Each path below is one point turned by a fixed rotation once a step. After each direction that follows a path, write how fast that rotation turns it, in degrees per step (0 if it stays still).
Each turn is a multiple of 5 degrees from 10 to 175, or 0.
Each row of a path follows its step; steps can be skipped.

step 0: [-11 -32  19 -47  -3  23   6 -41 -26 -17   3 -14  21 -35  -4  35  13 -23
  26  21   0   5  17  22  12   7   0   8 -35  -5  -6   0   1  10 -16  -8
 -13]
step 1: [-24  16  11  -9 -22  14  18  -6  -2 -21  16 -18   6  23  22   4  22  18
 -18 -28  38 -11   6  18   0  16  23  10  29 -24   8  -9 -17  -2  36   6
 -51]
step 2: [  7   7  -3  61  38  26   4  11  -4  40 -13  -1   9 -24 -30 -19  29 -11
  -2  17  17 -19  -7  18   5 -10   3  30  19  -3  -1  -9  -9  -7   7  30
  -6]
step 3: [ -6  20  22  15 -23  11  -7  -8  29   2   0 -47  25  -5 -34 -33 -16 -16
  -2   1 -17  14 -10 -10 -26  42 -15 -11 -25  21 -12  29   5 -20   0  -1
  15]
step 4: [ -7 -27 -14   4 -12  -3  -8  -5 -13 -20   1  34  -6  20 -25 -52 -21  16
 -18   9   5  36  10   1  -8 -15  20 -29  -8  11  45 -11  11 -15  -2 -27
 -21]
step 5: [  5 -45  19  12  24  -9 -12   0 -29 -12 -24   1  -5  20  15  10 -12  -5
  60   7 -21  -7  17  -3  27  -3 -10 -17 -17  11 -19 -16  12  -3  30  24
 -20]
step 6: [-11  25  -4 -16 -26   3   8   1  37  -2 -27 -11 -29  14  21  -6  20   7
   8 -16 -19  15  27  28  24 -17 -19 -15  49 -13 -32  29   8  -2  13  -1
  -2]
step 7: [ 48  22 -27  10  15 -10   7  -1  15  43 -23  26 -17 -23  24 -15  -2   9
  16 -18  -8 -12 -14  21 -10  10  19  25 -10 -17  14   2  12 -17 -37 -16
 -18]
step 8: [ -4  11  -3 -27 -22   7  24 -35  -3  18  20 -21  14  -5  -1  34 -35 -16
  34  23  -2   1 -18 -20 -14 -16 -15  29 -12  28  31  24  23 -19  -3  10
   8]
step 9: [ -9  -1   2 -37 -46  10 -21 -17 -43  -3  19  -6  -7  21   3 -19  21  14
  -8  12  27 -23 -32  11  13   3  15 -26  33  17  15 -26   2  11 -18 -10
  -2]
[ -5  -6   3   2  -3  -4  -9  -5  -1  -3   1   1 -10   3   1   8  -7  -6
  -2  10   8   3  -2  -2   5   5   3   5 -11  -2  15  17  -3   2  -3  -9
 -10]  90
[  4  -1  -6   1  -7 -14   6   4   2  -1  -9   6   0   5   7   3   6 -11
  15  -1  -9   1  -5  -4  -8 -13   4  -7   3   0  -4   8  -1   1  -4  -9
  -3]  40
[ -8   2  -6   6  14   0   5   2   4  -7   6   2  -9   5  -1   8  -8  -1
   6  -5   1  -8  -4  -3 -11  -8  -4   2   2   5  13  -9   4  -3   4  11
 -10]  115
[ -3   5   3  -8  -7  -4   4  -8  -1  14  -2 -11   9  -3  -4   3   1 -12
  -1  -8   9  -7  -5   5   0  -7   4   6   0  -1   9  -9 -10  10  -3   2
  -5]  45
[  5  12  -6   2   4   3  11  -9  -4  -7  -8   2  -2   8   4   3  -3 -14
   1  11  -4   8  -1   5   3  12   1   0  -7   3   0  -7  -8   4   6   5
  10]  140
[  2   2   7 -10  16  -4  -3  -2  -5  -7  -1 -14   9  -8   5  -4   1  -9
   7  -4  -1   7   0 -11   1   0  -4   8   0   5  -2  12   9   4   3   6
  -1]  140
[ -2  -3 -10   4   6  -1   3  -9   3   8  12   2  -4  -4  10 -13   7  -1
  -7   4  -7   4 -11  -7   8   0  -1  -5   3  -3   2  -5   3  12   6  -7
  -9]  140
[ 14  -3   0  -4   5  10  -2  10  -9  -3  -5   7  -6   5  -2  -4   5 -11
 -16  -4   0   3  -5   4   4  -5   1   2   7   8   4   0   1  -1 -13   4
  -8]  145
